One hidden turn or mirror swaps the rows below in pairs. Which row is each named row swapped with?
The rows were stretched afterwards, more along some directions than others.
K_955: [-16  30  24 -11  -4 -25   9  -6 -12   3   6  26 -13 -12 -32  20]
K_518: [-17  34  18  -6  29  -3 -10  -1 -11  15  -6 -28  -9 -11 -34  12]
K_395: [-27  18  34 -11  21 -30  -7  14   7   6   0   3   1  15  -3  33]
K_284: [-18  14  15   5  -5 -18   1 -12 -13 -10  10  13 -10  -2 -28  -5]
K_433: [-18  23  24  22  13   0   1  23 -24 -14   2  -7 -17   5 -33  -5]
K_652: [ -6  19  26  12   8  -3  12  17  -7 -11  -5 -24 -17  23 -15   2]
K_298: [ -3   4  18   9  -4  -6   3  20  -8  -6 -10 -22  -3   9 -15  15]
K_451: [-25  35  29  -1  30  -5 -11   5  -2   3  15 -27  -5  -1 -10  12]
K_578: [-20  33  30 -22   8 -23  -1 -15   0   7  16  -3  -5  -6 -10  23]
K_944: [-13  23  26   4  -1 -14  13  -2 -13  -4   7  -7 -21  -1 -26 -17]
K_409: [-14  43  18 -10  18 -13   2  -2 -15  17  -5 -21  -2 -22 -32   8]
K_851: [-16  25  11   6  -3 -14   6  11 -14   4   3   6  -6 -19 -41  21]
K_550: [-19  23  25   5  16 -30   2  20  -7   6   5 -14  11   1 -21   4]
K_446: [-15  20  17  15   1 -13   8  -3 -11 -17  19   9 -13   4 -19  -4]
K_200: [-15  17  12  -3  16 -10  -3 -23 -11   5  -7  -4 -14 -21 -19   4]
K_590: [ -6  16  13   1 -10 -17  20  13 -17  -3  -6  -2 -16 -12 -34  15]
K_633: [-10  16   4   9  -7   4   2  -9 -14   4  11  -2  -1 -18 -29 -13]
K_982: [ -3  -4  18  19  -6  -6   1  21  -6  -9  -7  -1   1  12 -16   3]
K_998: [-23  37  42  -3  30 -19 -12  19  -9   3  -6 -27 -10   3 -23   4]
K_781: [-22  28  26  -9  21 -23 -11  -5  -4   6   2 -16  -1   7  -2  -7]
K_160: [-11  40  17 -10  22  -3  17  -7 -15   4  -8  -7 -22 -12 -34  -6]
K_70: [-17  36  41  -6  33 -20   8  22  -5   2  -2 -19 -10  24 -16   4]
K_146: [-19  17  17  19   4  -3   0  14 -22  -7  12 -18  -7 -22 -37  -3]
K_543: [-18   3   7  11  10  -3 -10  -8  -5  11  -9  17  -8  -6 -15   8]
K_227: [ -5  13  13   1  -5 -12   8   9 -11  -3   3  -5 -19  -9 -33  16]
K_528: [-21  32  17 -10  14 -21  22  -3 -15  -2  -7   3 -32  -5 -21  -3]
K_723: [-13  39  34   3  21 -22  19  29 -11   7   3 -28  -6   4 -37   2]
K_717: [-10  40  26 -11  25 -12   9   0 -14  15 -10 -32 -14 -14 -37   6]
K_384: [-27  51  32 -10  29 -16   0 -23 -17   7   8  -6  -9   1 -25  -7]
K_754: [ -8   3  19 -10  -4 -19  -1  -4  -9   8  -7  14 -12 -12 -20  20]
K_731: [-18   8  11  15  -9  -4  -7  18  -5  -1   8  -8   2 -10 -12   0]
K_975: [-29  26  10  -9  36 -14  -1  -6   2  -1  -6   6 -16   1  -9  13]
K_43: [-23  32  25 -10  15 -19   2 -16 -13  -4   8  -6  -5  -6 -10   1]
K_129: [-12  26  13  -7  24   4 -11 -19 -16  10  -6  -9 -12 -11 -33  -8]
K_812: [-13  11   8  25  17  16  -2  10  -8   0  -6 -10  -4   7 -26 -11]
K_609: [-24  49  44 -12  18 -14   7  14 -13   4  -3 -41 -20  -3 -18   4]

K_518 is swapped with K_851
K_446 is swapped with K_781
K_43 is swapped with K_944

One hidden turn or mirror swaps the rows below in pairs. Which row is each named row swapped with?
The rows were stretched afterwards, more along some directions than others.
K_958: [-19 -12 -28 -14  21 -20  11  -2  21  27 -10 -18  21  27 -16 -13  10  -3]
K_725: [  7   0 -47  15  14  12 -36  15  26 -14 -24 -11  13 -18 -25 -11   5 -16]
K_389: [  7  -1   7  -5  -5  -5  15  27   2  -6   6 -14 -39  29 -20  19   6  17]
K_621: [ -8 -26   9   5  11   0  12  -6   0 -26  14 -10  -6 -15 -18  -3 -10  -7]
K_549: [ 38 -21   8 -12  11  -3   0   1  -9  -1  12   3 -14   8  -9  24   0  19]
K_620: [  2  24 -24  -6   4   4 -22   5  10   1  -6  -9  22 -24   7 -21   7  -7]
K_193: [ -6   9 -30  -6  10 -13 -15  10  -2  11  -2 -11  27 -26   9 -21  16 -16]
K_905: [-13   3 -21   6 -17  -2 -27  20   5 -16   7 -26   2 -16 -12 -25  12   0]
K_834: [-11   0 -12  17  19   7 -15  19  -4 -21   5 -23 -16  13  22 -16  10 -23]
K_735: [  3 -29   9  14   7   5   6   9   7 -41  17  -6  -3 -17 -22   5  -1  -4]
K_692: [  7 -21   7  27 -10  12 -17   2  16 -27 -24 -16 -49  22 -15  19 -22  13]
K_818: [-20  -5  -7   9 -25  -2  -8  32  14 -18   4  -5  -7 -10  -4 -19 -13 -16]
K_916: [ 14  14  -6  -4   0   8  -9   5   8  -9   7  -6 -23  22 -12  21  22  11]
K_307: [  9 -12   6  12  10 -18 -12 -12   5  -1 -11  -1 -28  23   1  -9 -26  -4]
K_623: [-10 -29   6   2  19  -1  22   5  -1 -22  15 -11  -9  -7 -12  -3  -4 -14]
K_894: [  9   7  -5 -10  -4   4  -1  10  -2 -14  16  -8 -15  11 -20  24  33  11]
K_846: [ 30 -20  11 -15  19   4   7   6   0  -7  13  -7 -25  17  -8  25  -1  19]
K_419: [-12   4 -10  15  17   1 -16  14  -9 -14   5 -18 -12   7  22 -13  15 -24]
K_713: [ 21 -44  14  -4  19 -11  -7 -13 -21 -15  22 -16 -29  22  -9  29  12   1]
K_72: [  8 -24   0 -15  19  -2  12 -18  -2   0   3  -4  22  16   3  -4  16  13]
K_144: [ -5   6 -28 -13  14 -19  -6  17  -9  15   5  -1  27 -26   8  -7  25 -14]
K_574: [  4   1   6  -9 -10  -2  14  29  -1  -5  14 -14 -33  22 -25   8   8  14]
K_804: [ 13 -12  -5 -10  17   1  11  -3  17  -6   0   7  23  14 -14   2  25  18]
K_784: [-16  -1  -5   4 -23   1  -7  31  25 -20   5  -3  -6  -4 -11 -15 -12 -10]
K_403: [ 34 -29 -11   1  40  16  -5  24  -3 -26   8 -17 -18  23  -4  28  13  -9]
K_840: [ 40 -21   5   3   6 -12  -4  -3 -19   4   3  -2 -18   6  -7  38   8  17]
K_512: [-11 -12 -15   7  -8 -35  -2  -2  -3  20 -23  -3  -1   1 -12   1   0 -19]
K_564: [  2 -31  -4   5  19 -18 -14  -7 -11 -10 -11 -24 -19  25  24  15   4  -5]
K_878: [  3 -47  -3  11  12  -5  -7  -9  -2 -21  11 -41 -13   9 -20   9 -12  -7]
K_169: [-10  -3 -21 -10  14 -24  -2  23  -7  18  10   5  23 -20  10  -9  23 -12]
K_428: [ 12  17  -7  -3  -3   7 -10   9  14 -12   8  -6 -16  18 -14  16  20   7]
K_473: [ -9   2 -12  10  28  12 -12  15  -4 -21  10 -20 -15  13  13 -10  18 -17]
K_92: [ 14 -25  -8  -6  16   6  -2 -23   2  -7  -3 -13  14  10  -8  -2  17  13]
K_165: [-11 -29   9  -1  15  -5  21  -8   1 -17  14 -10  -4  -2 -17  -5 -10  -8]
K_32: [  3 -16  -2  27  -6  18 -20   5  22 -30 -26 -19 -46  23 -16  11 -21  11]
K_86: [-15 -26  -3  -6  21 -16  22  -7  -2   6   7 -11   4   8 -16  -4  -3 -14]
K_697: [-12  -4  -1   3 -32  -4  -1  26  10 -15   8   3  -3 -13 -20 -19 -11  -7]
K_263: [  4 -43  -6  -2  13  -6  -3 -27  -9  -6   1 -25  11   8 -11   5   4   3]
K_87: [  4  22 -21  -7   3   3 -21   1   6   1  -4  -8  21 -22  12 -25   3  -6]
K_665: [  4 -29  -3 -10  14  -3   5 -25  -1  -5   1 -14  19  12  -5  -5  10   9]
K_826: [  5 -24  -2  31 -11  15 -19   6  13 -30 -29 -20 -37  15 -12   7 -26   6]
K_33: [-14   3 -22   4 -22  -1 -21  23  -1 -16   6 -31  -5 -17 -21 -13  17   0]
K_786: [ 17  -6  13 -18  19  13   8  17   8 -15  17  -6 -19  10   3  13  -4  11]
K_97: [ 13  -5  13 -22  19  12  10  14   8 -15  17  -6 -21  10   5  11  -5  12]

K_665 is swapped with K_165
K_818 is swapped with K_916
K_894 is swapped with K_697
K_804 is swapped with K_735

